In the rows, 128 means zero.
The rows below come in pairs that one turn or mirror swaps. Which row does each named row swap with?
pitu: [114 126 152 124 128 104 125 100 173 129 120 140 119 147 122 173]
dided: [135 134 151 113 141 107 139 135 155 130 122 145  91 125 143 157]
Novep: [132 154 164 126 136 118 118  88 156 146 138 126 124 131 127 144]
nafa: [127 121 143 129 119 121 128 126 149 108 148 160 105 116 137 153]
feteb: [130 152 174 130 127  90 115  87 148 140 139 140 131 129 123 142]
nem: [121 109 164 108 122 108 128 138 163 106 133 146 115 124 131 159]
Namoz: [129 146 173 112 125  89 127 125 161 123 129 160 111 135 146 114]
lazu: [125 156 138 121 116 107 122 127 167 127 134 148 162 109 133 155]
kad: [132 138 154 109 136 106 143 134 160 133 126 143  89 134 145 144]
Kagi: [115 150 136 116 134 108 106 125 140 111 143 138 112 125 109 137]
nore: [110 124 163 108 127  96  95 127 167 124 117 150 124 115 138 142]
pegig: [148 167 149 130 125  90 138 108 174 118 145 140 124 145 120 148]
Nedi: [125 125 147 121 130 110 110 107 187 108 105 140 127 120 128 135]
lin: [126 133 164 111 128  93  94 115 162 122 118 158 118 114 141 126]
rava: [114 121 157 132 128 111 136 101 173 141 117 147 120 131 135 170]
zufi: [110 120 165 107 123  96 103 133 163 117 118 153 124 112 137 145]
Mana: [137 142 139 135 131  96 125 105 155 103 148 136 124 114 102 137]
silik: [125 131 168 115 123  89 138 125 167 122 121 159 108 133 146 117]
Vuzek: [129 151 150 115 134 144 127 110 164 135 138 123 122 132 138 145]
kup: [121 154 141 109 116 128  99 120 154 123 137 137 137 131 129 159]
pim: [129 152 171 129 134  94 115  88 141 137 142 138 131 129 122 147]
Laso: [123 148 173 124 121  73 117 100 154 131 135 157 137 132 131 142]
zemi: [119 159 146 114 126  89 152 140 156 130 132 143 146 123 127 147]
zoze: [122 165 148 112 121  93 147 134 147 134 143 136 144 129 123 145]
meruf: [135 130 139 139 128  97 132 104 170  93 138 150 118 119 115 131]
pud: [140 165 147 124 125  87 147 114 174 126 143 136 123 147 117 147]
kevez: [137 135 146 113 143 111 138 132 158 133 119 143  91 124 138 155]
sizup: [125 140 160 119 134 109 144 124 151 142 126 147 140 100 155 142]
Meze: [120 125 160 132 128 116 146 113 159 144 120 150 130 109 150 159]
Gar: [122 122 161 136 132 115 147 108 162 136 121 153 129 112 150 159]
pap: [124 134 162 111 130  90 136 129 166 131 121 157 104 122 148 120]
Mipu: [126 139 136 120 125 120 124 129 133 111 153 148 110 118 126 155]
gufe: [136 147 155 119 140 136 124  97 165 137 134 120 119 131 136 143]
Vum: [113 127 154 123 131  98 120 101 180 122 117 138 117 148 114 161]
kedi: [144 147 162 114 125 110 125 116 167 104 155 123 141 124 114 134]
vini: [125 169 145 115 117  87 142 128 158 136 146 143 142 131 122 143]
zopi: [118 144 138 117 122 115 112 129 132 118 151 145 110 120 118 150]
Buru: [129 158 155 119 116 111 116 120 172 116 144 137 159 111 129 133]
mivot: [130 129 138 142 123 106 134 109 180 100 132 152 121 115 120 125]
rebu: [148 165 146 130 122  95 134 107 175 122 143 144 121 148 116 152]
Mafo: [125 157 150 119 118 113 112 121 178 125 140 138 160 114 134 139]
minav: [120 132 133 137 119 120 134 122 180  99 134 158 121 125 132 133]

mivot swaps with zopi
silik swaps with zoze
Mana swaps with nafa
Novep swaps with rava

The rows below come in pairs that one turn or mirror swaps. Which row does each named row swap with?
Susum: [123 110 143 119 150 146 147 110 153 117  69 127 131 109 122 108 111 118]
Rutid: [137 155 123 113 147 156 130 121 165 135  88 106 126 153 134 123 114 128]
Laba: [149 124 142 104 139 150 123 125 123 103 100 111 151 130 126 134 128 128]
fote: [143 130 140  92 132 165 128 127 137 107  93 111 143 127 124 138 136 131]
tafe: [131 140 149 134 158 132  87 122 130 118  90 127 122 131 118 120 130 131]
zos: [139 138 151 124 143 137  85 118 138 119  87 147 120 121 124 124 132 133]
Dise: [121 126 125 132 151 139 120 100 147 108  98 130 147 150 162 115 135 130]
fosi: [136 134 152 119 145 123  94 125 134 120 107 134 114 121 123 116 124 137]
viz: [135 143 134 121 144 128  87 124 152 118  88 127 121 133 123 108 139 147]
Ragi: [126 132 144 123 145 186 124 105 151 119  94 136 152 130 123 126 123 153]
dilit: [136 125 147  96 143 159 126 123 128 101  93 114 151 126 115 128 129 121]
fot: [127 144 114 123 139 155 140 120 159 133  85 109 127 157 140 126 114 127]
dese: [130 131 148 116 133 133  85 129 135 119  87 137 120 120 128 122 133 139]
Big: [129 140 153 122 153 182 122 111 141 131  94 126 144 135 112 135 111 149]
kado: [110 118 132 131 132 139 151 108 164 127 101 121 118 130 125 101 122 118]
reten: [126 139 133 130 143 128  90 126 157 127 105 139 117 114 134 120 131 137]
mumez: [110 113 145 122 134 147 140  97 155 119  84 119 129 103 111 110 108 121]
Tos: [124 128 132 113 148 144 116 101 137 109 104 129 143 156 158 127 141 133]
Loto: [113 112 147 124 127 134 147 105 162 113  87 120 114 119 127 107 112 120]
nulo: [117 117 147 126 141 132 153 112 158 127  84 119 116 114 127 102 110 126]
Nufi: [131 126 147 131 154 176 130 114 146 133  94 132 151 131 113 137 121 146]
til: [135 136 143 133 152 167 118 102 146 129  92 133 145 130 107 137 109 154]
sal: [134 129 149 124 135 148  86 124 157 120 117 136 135 123 118 123 126 145]
dom: [136 131 145 126 144 180 116 107 141 135  90 135 150 127 111 129 115 151]
Leme: [129 148 131 122 141 169 137 123 165 133  78 110 129 150 143 126 109 125]
kavor: [130 130 144 134 132 129  91 127 161 122  96 143 125 123 148 124 119 138]
refil: [125 116 147 106 140 152 147 105 146 115  70 144 127 124 130 114  97 127]
Lome: [130 144 135 133 144 128  98 125 147 118 114 118 110 124 142 120 130 144]
rez: [137 125 147 103 137 149 132 127 126 108  97 115 156 120 120 128 126 110]
tar: [127 130 143 126 140 133  81 124 143 122  99 126 127 112 120 132 129 136]
gafav: [124 141 117 129 142 150 136 121 166 129  91 105 117 157 132 130 117 127]
rebo: [128 151 121 119 140 149 140 125 171 135  85 112 125 154 134 127 114 129]
Noror: [132 145 121 123 135 154 125 123 169 134  81 112 128 159 138 126 107 132]
Rerip: [142 139 143 103 134 160 126 117 119 100  98 116 150 123 120 131 128 124]
zirup: [108 122 141 120 126 140 142 103 156 124  80 127 124 102 128 100 115 126]
Geri: [130 141 138 130 142 119  94 127 144 119 103 142 119 125 128 114 136 140]
kol: [120 133 146 122 141 123  92 127 153 117  93 134 115 118 127 131 133 146]
Dis: [121 115 135 127 148 143 144 103 138 133  75 120 131 119 116 102 114 113]
zerog: [121 120 140 108 134 131 142 100 171 118  86 131 116 119 135 113 105 116]
kelen: [119 113 141 129 140 140 146 116 156 129  88 131 124 114 112  97 101 128]
Nin: [120 125 142 111 146 142 121 102 145 114 108 120 141 157 164 116 130 125]
mir: [119 136 144 124 150 145 118 109 140 116 110 119 139 158 163 120 134 129]
niso: [135 136 149 111 148 143  94 138 141 121  86 154 129 128 137 127 121 131]
seduk: [124 121 140 127 142 145 122 105 140 111 106 124 149 162 159 114 134 132]
tiz: [132 121 135  99 132 159 129 122 121 105  96 121 157 131 120 131 127 124]
Sene: [121 131 145 125 142 137 122 104 139 114 110 124 144 152 166 118 134 136]
zodu: [138 152 134 125 140 151 132 120 165 137  79 106 117 148 143 129 123 117]
kinip: [131 111 140 106 127 149 145 106 158 116  99 111 130 112 114 110 107 128]
Gifo: [117 135 135 127 143 146 120 103 138 118 117 118 138 148 164 117 137 127]
zuk: [132 141 147 127 151 178 129 106 156 131  96 132 151 136 105 123 113 142]
zupiz: [121 108 152 119 140 143 145 105 159 130  78 115 126 123 133  91 125 127]
Mas: [109 113 146 111 146 149 141 107 159 123  72 129 124 110 119 103 108 129]

Tos swaps with Leme
Geri swaps with nulo
refil swaps with niso
mir swaps with fot
zerog swaps with kavor

